Here are some points, one per row:
[-0.4 -0.8 -1.1  0.1  0.4 -1.5  1.9  0.1  0.2  0.3 -0.6 -0.2  1.4 -0.5
  0.  -1.  -0.3 -0.7 -0.8  0.4  0.7 -1.4  0.5  0.7]
[ 0.7  0.3 -2.3 -0.9  0.1  0.4  0.7  0.6 -0.4  0.9 -1.2  0.5  1.9 -0.1
 -0.2 -0.2  0.4 -0.2  0.3  1.1 -0.2 -0.5 -0.1  0. ]
[-0.3  0.8  1.5 -2.7 -0.4 -0.7 -0.7 -0.9 -1.2  0.   0.1 -0.8 -0.6 -1.2
  0.8  1.3  0.   0.4  0.6 -0.1 -1.4  1.1  1.5 -0.3]
[ 0.1 -0.2 -0.3  1.6  0.2  1.2 -1.2  0.8  0.6  0.1 -1.2  1.  -1.   0.1
 -0.2 -0.9  0.2 -0.7 -0.4  1.6  0.9  0.1 -1.5 -0.3]
[ 0.4  0.7  1.8  0.4  0.6 -1.4 -1.   0.3  0.1  0.9 -0.6  0.1  0.  -0.3
 -0.3 -1.5  0.7 -1.2 -2.   1.3 -0.1  0.9  0.9  0.3]
[ 0.3  0.4 -1.3 -1.5  0.2 -0.2  1.1  1.8 -0.7  1.   0.9 -1.2  3.2 -0.9
 -0.2  0.5  0.8 -1.   0.4  0.1 -2.1  0.8  1.5  0.2]
[ 1.3  1.8  0.   2.3 -1.1  0.4  0.4  0.3  0.7  1.3 -1.1  0.6  0.6  0.9
  0.2 -0.7  1.2  0.6  1.4  0.3 -0.6 -3.1  1.4 -1.1]
[ 0.1 -1.2 -1.8  1.  -1.1 -0.8  2.2 -0.6 -1.6  1.6  1.9  0.4  0.3  1.5
 -1.3 -1.6 -1.1  0.3  0.2 -0.1  1.5 -0.2 -0.6  1. ]
[ 0.6  0.9  1.6  0.4 -0.1  1.  -0.6 -1.8 -0.5 -1.1 -0.1  0.4 -0.3 -0.2
  0.3 -0.2 -0.2  1.1  0.3 -0.6 -0.3  1.7 -1.3  0. ]
[ 0.8  0.1  0.2 -1.   0.5 -0.5 -0.7 -0.3  0.4 -1.6  0.8  1.1  1.5  2.3
 -1.4 -0.2 -0.2 -0.6 -1.2  0.8  1.5  1.7 -0.2  1. ]
[-2.3  0.   1.8  1.9 -0.6 -1.1 -0.2 -0.2  0.2  1.4 -0.6  0.4 -2.8 -0.7
  0.7 -0.8 -0.2 -0.1  0.8 -0.5 -0.4 -2.4  1.6  0.2]
[ 0.5  0.8  0.7 -1.9 -0.8  0.3 -0.3 -0.6 -1.5 -0.1  0.8 -1.  -0.8 -1.4
  0.2  0.8  0.1  0.8  1.   0.4 -0.8  0.4  0.6 -0.9]
[ 0.5 -0.7  0.2  1.2 -0.1 -1.1  0.6 -0.4  1.   0.2 -1.4  0.7  0.3  1.1
  0.5 -1.3  1.1 -0.5 -1.8  0.2  0.5 -0.6  1.1  0.1]
[ 1.5  0.8  0.7 -1.1 -0.4  0.1  0.8 -0.6 -1.4 -0.2  2.1 -1.4  0.2 -0.3
 -0.5 -0.5  0.2  0.4 -0.7  0.1 -0.8  2.1  0.6 -0.2]
[ 0.  -3.2  1.7  1.2 -1.2 -1.1 -0.8  0.4 -0.8  1.   0.1 -0.9  1.6 -0.5
  1.7  1.5  0.5 -1.2  0.2 -1.5 -0.7  2.6 -0.7 -0.5]
[-0.8 -0.4 -0.8 -0.1  0.2  0.7 -0.3  1.8 -0.5  0.4  0.2  0.  -0.6 -1.9
 -0.6 -0.8  1.1 -0.9  0.1  1.8 -0.4 -0.7  0.2 -0.3]
[-0.6 -0.9 -0.5  1.3 -0.2 -1.4 -0.1  1.1  0.8  2.8  0.4 -1.3 -2.   1.9
  0.3  1.1 -2.9 -1.1 -0.3 -0.9  1.2  0.4 -0.7  0.2]
[-1.8  0.6  0.4 -1.   0.9 -1.5 -1.1 -0.2 -0.7  0.1  0.1  1.3  2.9 -1.4
 -1.4  1.3 -1.7  0.4  2.6 -0.7  1.  -2.8 -1.7  1.1]
[ 1.1  0.4  0.6  0.2 -1.2  1.  -0.7 -0.8 -1.2  0.2  1.  -0.3 -0.6  0.6
 -0.1  1.  -1.3  0.8  1.8 -0.1  0.7  1.1 -1.8 -0.7]
[ 0.5 -0.2  1.7  1.6 -0.9  1.5 -1.4 -0.3  0.5 -1.8  1.   0.7 -0.6  1.7
 -0.1  0.6 -0.2  0.1  1.1 -0.2  0.8  1.2 -1.1 -0.3]
[-1.5 -0.3  0.3 -0.4 -0.4  0.3  0.4  0.8  0.3 -1.1  0.6 -0.3 -2.9 -0.2
  0.  -0.9  0.1 -1.3 -0.3  2.1  0.2 -0.1  2.   0.3]
[-1.6 -0.6  0.3  0.5  0.  -1.   1.3 -1.8 -0.3 -0.5 -1.1  1.8  0.1 -0.5
  0.1 -1.9  0.7  0.6 -0.2 -0.5  0.1 -1.6  0.9  1.3]
[ 0.7  1.3 -0.1  1.1 -0.7 -0.2 -0.1  0.9 -0.1  2.1 -0.3  0.5  1.6  0.7
 -0.2 -0.3  1.  -0.2  1.   0.  -1.3 -1.   1.4 -0.2]
[-0.7 -2.   0.7  0.3 -0.8 -2.1 -0.3 -0.9 -0.6  0.7 -0.4  0.5  0.1 -0.5
  0.3  0.6  0.1  0.5  0.4 -0.9  1.4 -2.3 -0.1 -0.3]
[-0.6 -1.8  0.4 -1.  -0.6 -0.5 -0.5 -0.8 -0.9 -0.9  1.1  0.4 -0.1  0.2
  0.   1.   0.5  0.7  0.3 -1.2  0.4  0.4  0.   0. ]
[ 0.8 -2.2 -0.8 -1.3 -0.8 -0.6 -0.3 -1.   0.3 -0.9 -1.3  0.2 -1.7  0.5
  1.1  0.8  1.5  0.9 -1.3  0.2  1.5 -1.4  0.8 -1.5]
[ 0.3  1.3  1.2  1.5  0.   0.6  0.9 -0.3  0.6 -0.4 -0.1 -0.3  0.8  0.1
  0.7 -0.6  0.2  0.   0.4 -0.8 -1.5  0.5  0.6  0.3]
[-1.2 -0.1  1.2  1.   0.3  0.2 -0.1  1.3  1.  -1.9  1.6 -0.6 -1.3  0.
 -0.8 -0.5 -1.2 -1.7  0.   1.6  1.2 -0.3  0.1  0.5]
[-0.3 -0.4 -1.1  0.9  0.1  1.5 -0.4  0.8 -0.3  0.  -0.9  0.9 -0.9 -1.2
 -0.4 -1.3  0.6 -0.4  0.2  2.   0.6 -0.5 -1.5 -0.2]
[ 2.9  1.  -0.8  1.8  0.6  2.1  1.5 -0.3  0.1 -0.2  0.2 -2.   0.5 -1.9
  0.1 -0.9  0.1  1.6 -0.7 -0.7 -0.5  0.  -2.8 -1.6]
[ 0.   0.3 -0.2  0.6  0.1  1.1  0.6 -0.8  0.5 -1.5 -0.2  1.1  1.4  0.9
  0.1 -0.2  0.4  0.6  0.6 -0.9 -0.4  0.2 -0.3  0.6]
[ 0.1  2.2  0.2  0.4  1.   1.   1.  -0.9  1.8 -1.2 -2.5 -0.2  0.2  0.
  1.4 -0.1 -1.3 -0.1  0.3  0.  -0.9  0.3 -0.3  0.5]
[-3.4 -1.8 -2.8 -2.2  1.   0.2  1.9  0.9  0.6 -0.2 -0.3 -1.5 -2.5 -0.5
  1.4  1.4 -2.8 -1.5  0.  -0.3 -0.3  1.6  0.1  1.5]
[ 2.3 -0.2  1.4 -0.4 -1.5  0.2 -1.3 -1.1 -1.5  0.4 -1.  -0.5  0.6 -0.4
  1.1  1.  -0.2  0.1  0.8  1.1  0.4  2.1 -1.6 -1.3]
[ 0.9 -0.3 -0.3 -0.9 -0.7  0.   0.2  0.   0.3 -1.   0.7 -1.2  0.   0.2
  0.3  1.8 -0.5  0.5  1.1 -0.1  1.  -1.4  0.  -1.2]
[ 0.2  0.5  0.7 -1.8  0.4 -0.9 -0.7  0.3  0.8 -0.7 -0.6 -1.5  1.  -0.8
  0.9  2.7 -1.1 -0.2  0.9 -0.4  0.  -0.8  0.1 -0.7]
[-0.5  1.7  0.8  0.8  2.4  0.3 -1.7  0.7  1.5  0.5  0.9  0.3  0.1 -0.1
 -1.1  0.1  1.2  1.3 -1.6 -3.4 -1.9 -0.1  0.   0.2]
[ 0.1  1.8 -1.4 -0.4  2.5  1.7 -0.5  1.   1.1  0.1  1.6 -1.  -1.3 -0.7
 -1.4  0.   0.5  1.7 -1.8 -2.3 -1.5  0.1 -0.8 -0.3]
[-2.1 -2.2 -2.1 -1.5  0.6  0.3  1.1 -1.5 -0.2 -1.4 -1.1  2.  -0.7  0.8
  0.3 -0.9  0.2  0.1 -1.3 -0.2  0.5  1.6 -0.2  1.8]
[ 2.2  1.2  0.6 -0.7 -0.2 -0.1  0.3  0.8  1.4 -1.3  0.5 -1.9  0.4  0.8
  0.3  0.8  0.3 -0.6 -0.7  1.1  0.2 -0.5  1.7 -1.3]
[-0.2  0.7 -0.8 -0.9  1.1  0.6 -0.5 -0.1 -0.4  0.2 -1.3  0.9  0.3 -0.6
 -0.4 -0.9 -0.6 -0.5 -0.8  1.4  0.   1.9 -1.5  0.9]
[-0.1 -0.6 -0.6 -0.3 -1.4 -0.3 -0.2 -0.8 -1.6  0.6  1.3  1.5 -0.5  1.2
 -1.4 -0.4  0.3  1.1  1.1  0.3  1.4 -1.4  0.2  0.1]
[-0.8  0.4 -1.5  0.1  1.8  0.3 -1.1  2.2  1.6  1.4  0.2  0.6  0.   1.2
 -0.8  0.1  1.8 -0.1 -1.9 -1.8 -1.8  0.2  1.4  0.3]
Along one direction, these points spread out more than along any other. Take the direction at right angles to it along which they spread out most. Go by this last direction. For each point below, how far along it does it lie, from 0 to 99? 50 is the average, and the first point above lies past it. One standard deviation of the points above along it is 16.
[-1.5 -0.3  0.3 -0.4 -0.4  0.3  0.4  0.8  0.3 -1.1  0.6 -0.3 -2.9 -0.2
  0.  -0.9  0.1 -1.3 -0.3  2.1  0.2 -0.1  2.   0.3] 52
[-3.4 -1.8 -2.8 -2.2  1.   0.2  1.9  0.9  0.6 -0.2 -0.3 -1.5 -2.5 -0.5
  1.4  1.4 -2.8 -1.5  0.  -0.3 -0.3  1.6  0.1  1.5] 38
[ 0.3  1.3  1.2  1.5  0.   0.6  0.9 -0.3  0.6 -0.4 -0.1 -0.3  0.8  0.1
  0.7 -0.6  0.2  0.   0.4 -0.8 -1.5  0.5  0.6  0.3] 62
[ 0.1 -0.2 -0.3  1.6  0.2  1.2 -1.2  0.8  0.6  0.1 -1.2  1.  -1.   0.1
 -0.2 -0.9  0.2 -0.7 -0.4  1.6  0.9  0.1 -1.5 -0.3] 57
[ 0.7  1.3 -0.1  1.1 -0.7 -0.2 -0.1  0.9 -0.1  2.1 -0.3  0.5  1.6  0.7
 -0.2 -0.3  1.  -0.2  1.   0.  -1.3 -1.   1.4 -0.2] 68
[-1.2 -0.1  1.2  1.   0.3  0.2 -0.1  1.3  1.  -1.9  1.6 -0.6 -1.3  0.
 -0.8 -0.5 -1.2 -1.7  0.   1.6  1.2 -0.3  0.1  0.5] 48
[-1.8  0.6  0.4 -1.   0.9 -1.5 -1.1 -0.2 -0.7  0.1  0.1  1.3  2.9 -1.4
 -1.4  1.3 -1.7  0.4  2.6 -0.7  1.  -2.8 -1.7  1.1] 39
[ 0.6  0.9  1.6  0.4 -0.1  1.  -0.6 -1.8 -0.5 -1.1 -0.1  0.4 -0.3 -0.2
  0.3 -0.2 -0.2  1.1  0.3 -0.6 -0.3  1.7 -1.3  0. ] 39
[ 0.   0.3 -0.2  0.6  0.1  1.1  0.6 -0.8  0.5 -1.5 -0.2  1.1  1.4  0.9
  0.1 -0.2  0.4  0.6  0.6 -0.9 -0.4  0.2 -0.3  0.6] 55
[-0.3  0.8  1.5 -2.7 -0.4 -0.7 -0.7 -0.9 -1.2  0.   0.1 -0.8 -0.6 -1.2
  0.8  1.3  0.   0.4  0.6 -0.1 -1.4  1.1  1.5 -0.3] 33
[-0.2  0.7 -0.8 -0.9  1.1  0.6 -0.5 -0.1 -0.4  0.2 -1.3  0.9  0.3 -0.6
 -0.4 -0.9 -0.6 -0.5 -0.8  1.4  0.   1.9 -1.5  0.9] 52
[ 0.  -3.2  1.7  1.2 -1.2 -1.1 -0.8  0.4 -0.8  1.   0.1 -0.9  1.6 -0.5
  1.7  1.5  0.5 -1.2  0.2 -1.5 -0.7  2.6 -0.7 -0.5] 26
